In the rows, 128 means zero.
One turn moves each row of this set onto another row. After a few examples, where does it send each row asked below?
bapor: [147 110 150 117 159 115 129 124 137 151 113 136 141 147 110 156 126 120
 148 141 123 137 151 124 145  91 105]
Kiza: [138 153 143 139 127 106 124 139 146 115 129 116  97 144 118 157  90 120
 134 112 100 112 129 159 131 124  91]
laf: [141 125 114 149 124 101 113 126 131 129 150 119 127 134 138 146 124 126
 130  82 113 111 107 112 116 114 116]
nuzep: [141 133 132 116 151 123 128 139 121 109 136 107 111 144 127 165  94 118
 121 113 109 115 112 148 140 123  87]
tere: [134 105 155 126 164 106 122 131 130 141 110 130 141 151  98 159 129 113
 144 130 110 153 145 115 130 103 119]
Ras: [135 104 150 133 157 101 118 127 133 147 115 135 144 148 103 155 137 116
 147 125 111 152 144 108 126 100 124]
zaro: [144 154 126 151 111  98 116 126 152 131 144 131 101 136 135 144 113 127
 144 104 106 109 127 149 126 114  97]
bego: [150 139 116 119 140 122 125 126 124 121 150 122 110 136 146 157 113 125
 131 117 115 113 111 149 143 113  83]
ven: [132 147 147 148 125  99 121 143 148 114 125 110 104 146 109 155  88 118
 130  99  98 112 127 146 120 128 103]
fom: [143 106 156 118 162 113 129 129 136 146 108 129 143 150 102 158 120 117
 144 137 121 138 151 120 141  96 109]
lodir: [142 113 146 118 163 112 124 124 130 146 118 140 134 147 112 158 136 117
 150 143 114 153 147 128 142  97 106]
bunad: [140 107 143 132 153 102 117 121 134 152 121 141 141 144 112 151 145 119
 152 128 115 152 144 111 130  95 121]
tiku: [150 134 107 136 127 111 117 120 129 131 157 128 118 131 152 148 128 129
 135 101 117 111 109 131 132 108  97]
nore: [160 147 133 147 144 106 117 128 131 132 149 122 123 136 144 156 110 128
 131 115 109 117 121 158 159 125  73]
kiku: [138 148 131 161 109  90 113 130 153 129 139 125 107 138 126 143 111 126
 140  91 103 109 125 135 115 117 110]
rep: [151 135 131 174 129  86 106 127 137 139 148 119 140 135 137 145 121 128
 131  83 107 115 117 124 134 126 104]
gesi: [141 102 151 131 153 104 123 125 140 152 111 132 150 147 103 152 129 118
 146 123 122 136 149 105 131  93 121]
rifus: [144 157 133 140 120 105 121 131 148 123 139 126  95 139 131 151 103 124
 141 114 105 110 128 161 134 117  88]
sel: [159 143 125 162 132  95 110 122 135 141 155 127 131 132 149 146 124 132
 135 100 111 115 119 142 149 121  87]
Vivu: [143 130 145 172 139  87 109 139 133 127 136 105 142 142 119 153 104 122
 121  80 101 117 117 122 131 135 107]
Pena: [140 103 157 125 159 108 127 130 137 147 106 127 148 150  98 157 121 117
 142 128 120 137 150 111 134  97 117]
fon: [132 120 129 146 135 102 116 138 127 116 136 104 129 142 119 154 106 119
 120  79 106 113 107 111 112 125 120]
zasum: [138 109 153 119 166 111 125 130 129 141 112 133 136 150 102 161 128 114
 146 140 111 154 146 125 138 102 110]
gadev: [152 142 147 144 154 107 120 139 128 120 136 108 125 143 126 163  93 121
 122 112 103 119 121 157 156 134  77]
dab: [143 112 141 124 156 107 120 119 133 151 123 144 137 144 117 153 144 120
 154 138 116 152 145 121 137  93 111]
pokug: [132 124 139 130 148 113 124 145 122 107 129  98 121 147 114 164  91 115
 115  95 104 115 110 129 124 129 105]
nofi: [149 109 144 122 153 111 126 119 140 156 117 140 143 144 115 151 135 122
 151 136 126 136 150 118 142  88 109]
kot: [146 105 145 129 150 105 124 120 141 157 117 138 148 144 112 149 136 121
 150 128 124 136 149 109 135  89 117]
fofa: [132 144 141 159 116  92 115 138 151 121 130 115 109 143 113 148  99 120
 133  89  99 110 125 134 112 124 113]
tole: [144 134 153 157 152  98 116 145 129 118 129 100 134 146 114 161  90 118
 117  94  99 119 119 140 142 140  94]

ven goes to fofa
gadev goes to tole
And these:
dab goes to lodir
Pena goes to gesi
fon goes to laf

One turn moves each row of this set onto another row. After a few examples, where does it send each row asked below?
zepe: [124 134 121 134 111 124 137 131 113 129 116  98]
tav: [129 138 120 108 151  94 141 121 131 137 128 121]
sizaf: [122 142 119 118 148  89 132 114 129 138 128 135]
tuk: [126 100 109 141 130 112 128 114 126  95 119 142]
dor: [128 155 132 127 117 120 142 112 130 126 104 123]
sipog: [138 145 134 139 139 137 125 131 145 109 149 137]
selo: [128 141 118 111 147  93 138 115 140 137 129 125]
zis: [117 115 113 136 122 106 129 115 130  92 114 110]
Zor: [137 110 115 102 148 105 123 121 131 144 139 125]
Fave: [119 132 115 124 109 128 139 124 111 126 117 102]
mapo: [133 103 104 110 153 115 120 120 122 140 132 126]
Did: [129 101 113 139 139 127 131 113 130  97 127 150]
sima: [140 146 136 139 152 129 137 129 143 113 143 141]
Nel: [132 131 124 132 128 137 114 147 143 114 150 112]
nug: [113 126 111 134 117 110 129 114 135  92 109 121]
lufo: [107 118 124 140 120 110 124 123 139  99 113 107]
vume: [132 105 127 122 106 141 132 139 124 132 128 117]
mip: [135 146 130 141 140 129 124 139 143 107 149 143]
pelo: [145 101 137 115 127 136 118 120 113 133 121 139]
betun: [119 139 126 123 150  89 145 119 134 130 122 119]
nep: [147 103 140 123 127 130 123 121 112 141 132 137]
Lapu: [140 123 129 141 137 123 127 127 102 127 123 159]
nedus: [132 108 113 104 142 109 132 119 123 143 142 114]
rup: [129 100 115 136 135 110 123 112 121  91 122 141]
suda: [114 109 116 142 119 103 130 118 132  96 113 116]
sog: [119 144 120 120 151  94 138 115 130 140 123 132]
vabek: [128 158 124 131 116 118 136 110 129 135 112 122]
Bavab: [119 106 128 120 108 138 127 133 121 140 131 115]
movur: [142 141 139 144 147 132 122 135 137 117 140 146]
Fuvar: [135 135 125 134 127 143 119 140 142 123 138 102]
zev: [140 139 119 133 124 139 120 140 144 119 143 106]
Ril: [129 105 114 107 147 115 129 122 121 147 136 116]
manos: [130 121 135 131 134 118 127 123 101 123 122 160]
Sil: [129  92 123 131 129 118 128 119 123  93 124 140]
diri: [127  92 123 135 134 122 127 117 123  99 120 145]
rinet: [118 146 129 137 125 120 142 119 127 129 122 160]
tusos: [132 127 125 126 135 138 102 140 142 126 140 105]
bif: [133 134 132 133 129 140 109 139 144 115 148 114]
rike: [110 125 115 138 119 113 132 115 136  98 104 116]
dazap: [125 148 130 139 121 119 133 127 130 125 114 160]
Fimu: [145 139 139 141 142 127 118 139 138 115 145 145]
bok: [135 117 112 102 152 105 123 124 125 142 133 125]

zev goes to nug
tav goes to sipog
And these:
mip goes to rup
rinet goes to Lapu
sima goes to Did
Ril goes to Fuvar
manos goes to nep

One turn moves each row of this set onto another row. After a few examples, where does it send each row asked below?
kade: [135 114 127 122 133 121 125 123 102 126 135 106 141 141 111 139 126]
dip: [ 99 131 152 134 141 133 117 103 167 134 136 125 138 127 129 112 133]
zemi: [112 132 128 139 152 138 123 126 165 136 106 130 138 113 135 146 108]
fup: [119 120 129 154 146 105 133 145 103 125 129 112 126 127 139 121 103]
zil: [120 118 162 129 156 142 127 114 163 130 114 118 129 126 120 115 127]
Zonev: [122 137 128 149 133 111 118 123 115 134 134 115 150 123 152 158 127]
lag: [107 133 151 137 127 129 136 115 127 110 163 133 142 136 109 139 117]
rem: [114 121 152 149 147 117 127 114 156 138 102 128 135 132 116 102 120]
Kekam: [113 141 127 145 156 122 125 132 168 140 134 107 135 125 126 133 106]
babav: [122 121 145 131 125 132 127  95 127 116 130 155 151 107 135 115 120]
nodaz: [ 93 109 132 133 167 128 123 120 157 128 142 122 134 125 127 126 111]
Vun: [117 149 114 134 107 117 120 133 109 126 128 116 134 132 131 137 114]
Leve: [148 165 139 126 133 126 128 119 138 126 141 118 130 126 151 117 120]
mup: [119 140 117 114 111 146 119 124 115 121 139 120 134 122 134 144 121]
pimu: [141 146 147 144 133  90 124 110 125 129 121 124 143 136 144 128 130]
Nomu: [104 116 114 136 151 132 120 115 161 143 121 144 131 118 135 118 110]
Pibu: [114 121 132 145 121 131 129 139 121 123 140 123 121  93 136 121  98]
givi: [124 150 154 131 123 137 133 126 135 105 123 135 130 101 145 119 104]
tul: [130 128 130 139 125 103 137 125 121 133 129 145 106 148 120 108 113]
ninu: [112 101 142 137 166 114 122 121 155 135 112 119 130 124 128 145 121]
nelaf: [117 111 126 112 114 144 124 127 108 116 127 127 119 114 125 129 114]
vefa: [112 142 144 145 156 123 125 110 158 138 124 120 151 148 123 111 127]
losop: [120 107 133 145 132 133 125 112 114 129 142 131 161 104 126 144 120]
sur: [132 120 164 138 155 100 136 125 114 108 119 118 132 135 132 116 116]
kib: [136 110 148 120 155 129 133 104 119 115 147 132 139 130 129 101 122]
dinap: [113 152 146 141 130 117 134 123 127 115 156 124 139 148 120 145 120]
togen: [138 132 122 128 126 115 128 139 103 128 114 106 124 141 123 135 115]
vivem: [ 99 137 147 140 137 123 119 116 162 134 105 135 122 128 141 109 124]
Kam: [145 116 150 120 141 137 138 115 122 122 114 142 125 141 120 150 130]
gula: [148 102 120 129 157 137 131 124 107 137 133 122 133 127 134 123 119]
Fupu: [115 144 150 131 160 139 126 122 160 129 104 119 130 142 140 120 125]
Dusab: [144 133 118 124 133 140 119 129 125 141 137 119 117 112 157 135 122]
Zopa: [143 138 146 119 128 142 133 120 131 124 115 141 118 136 135 158 129]
Mez: [123 130 130 134 111 120 134 123 130 129 135 153 103 130 124 108 110]
vasid: [113 102 128 127 116 119 123 119 101 121 138 122 136 124 109 126 118]
repaz: [124 118 123 144 154 102 119 120 161 155 120 119 124 128 127 125 117]

sur goes to pimu
Fupu goes to vivem
Mez goes to lag
And these:
Nomu goes to nodaz
gula goes to fup
nelaf goes to vasid

One turn moves each row of this set onto another row. After a few examples, where does it send each row asked below?
Tepen: [103 150 133 132 136 127 130 118 120 121 123 157 118 124 148 130 136 128
 132 141 101 115 140  96 123 177 127 156 164 134]
Fasu: [141 154 140 117 121 113 122 132  99 146 119 159 146 165 140 134 141 133
 145 113 128 106 165  75 113 144 108 154 131 155]
nub: [125 167 153 130 114 102 125 115 118 149 121 131 147 148 125 143 115 139
 156 112 113 121 130 123 113 145 136 149 138 153]
Vab: [149 157 128 113 117 111 123 101 113 123 130 145 173 147 142 133 147 131
 135 122 145 105 150  83 121 148 111 136 137 130]
lobu: [107 133 127 120 102 110 105  95 104 128 123 142 123 134 155 144 129 127
  98 130 128 101 145 109 141 141 134 146 115 160]
Nizu: [139 137 113 127 114 116 127 131 139 139 119 150 153 170 143 123 118 134
 148 126 156  98 153  97 128 149 119 140 129 149]
mabug: [108 145 123 122 114 115 128 128 122 136 128 133 124 121 141 125 112 148
 133 130 127 119 132 118 159 158 137 154 171 120]
Diram: [ 98 133 112 139  92 110 128 124 105 136 113 127 135 149 156 135 120 134
  95 111 121 117 172 106 140 134 121 156 119 150]
Nikap: [106 143 119 108 116 120 133 125 125 143 131 142 144 142 146 136 129 139
 111 128 117 118 137 102 150 166 130 174 175 109]
mepev: [121 143 146 111 118 128 122 123 114 127 116 143 112 134 142 132 144 125
 121 130 142 161 145 137 130 159 113 139 105 126]
Dutap: [151 151 138 115 113 111 109 131 124 138 133 142 157 160 125 115 128 142
 137 114 145 125 164  93 151 133 112 141 130 130]
Neta: [110 158 139 123 121 124 126 127 113 132 130 144 134 130 145 126 140 133
 117 123  93 133 156  93 134 169 120 168 171 111]
petad: [109 130 130 138  89 118 104 111 123 121 146 131 139 136 152 122 133 146
  92 125 122 129 160  99 144 158 120 149 118 160]
lifu: [114 131 134 119 101 135 136 121 105 120 129 136 134 146 166 138 145 133
 111 118 142 163 129 128 112 162 110 138 132 142]
sez: [111 115 119 130 120 124 124 109 114 114 119 151 146 144 148 123 138 125
  85 126 114 113 159 101 137 144 123 155 105 140]
met: [109 160 127 128 107 125 124 119 121 138 135 142 166 181 138 132 113 133
 149 117 120 117 123 129 126 150 126 148 148 152]
lun: [120 165 118 138 109 142 129 130 108 141 148 145 162 175 126 104 130 135
 143 119 120 133 138 111 142 157 116 154 131 126]
Dov: [113 125 131 113 114 139 139 139 116 132 117 153 125 154 154 130 147 132
 116 125 138 155 147 128 115 173 106 158 107 138]
fud: [100 140 127 130 137 121 135 140 115 136 111 154 105 133 137 126 115 137
 141 133 110 114 142 109 144 155 133 159 159 134]
dopos: [104 145 126 105 119 116 143 111 114 131 108 136 123 144 147 161 145 128
 118 131 156 146 139 132 125 157 113 143 114 134]
kani: [140 163 128 137 124 135 133 106 112 146 146 148 149 145 119 113 147 129
 138 131 126 129 125  91 130 166 131 152 115 117]
fen: [150 152 141 137 106 117 107 124 111 128 124 146 136 147 151 116 122 126
 154 118 138 112 149  94 116 140 121 121 139 157]
zatas: [105 143 142 106 108 118 135 131  98 140 123 133 121 156 147 156 143 142
 113 112 143 166 143 124 130 147 107 149 129 146]
lona: [109 140 132 129 108 108 117 116  98 125 118 136 127 114 139 126 136 146
 110 123 115 113 177 108 141 150 115 158  96 149]
Goba: [138 159 142 130 134 112 143 111 113 160 116 145 140 144 116 140 135 127
 143 119 115 119 130  96 112 150 140 161 115 130]

mabug goes to Nikap
sez goes to lona
And these:
dopos goes to zatas
Nizu goes to Dutap
nub goes to met

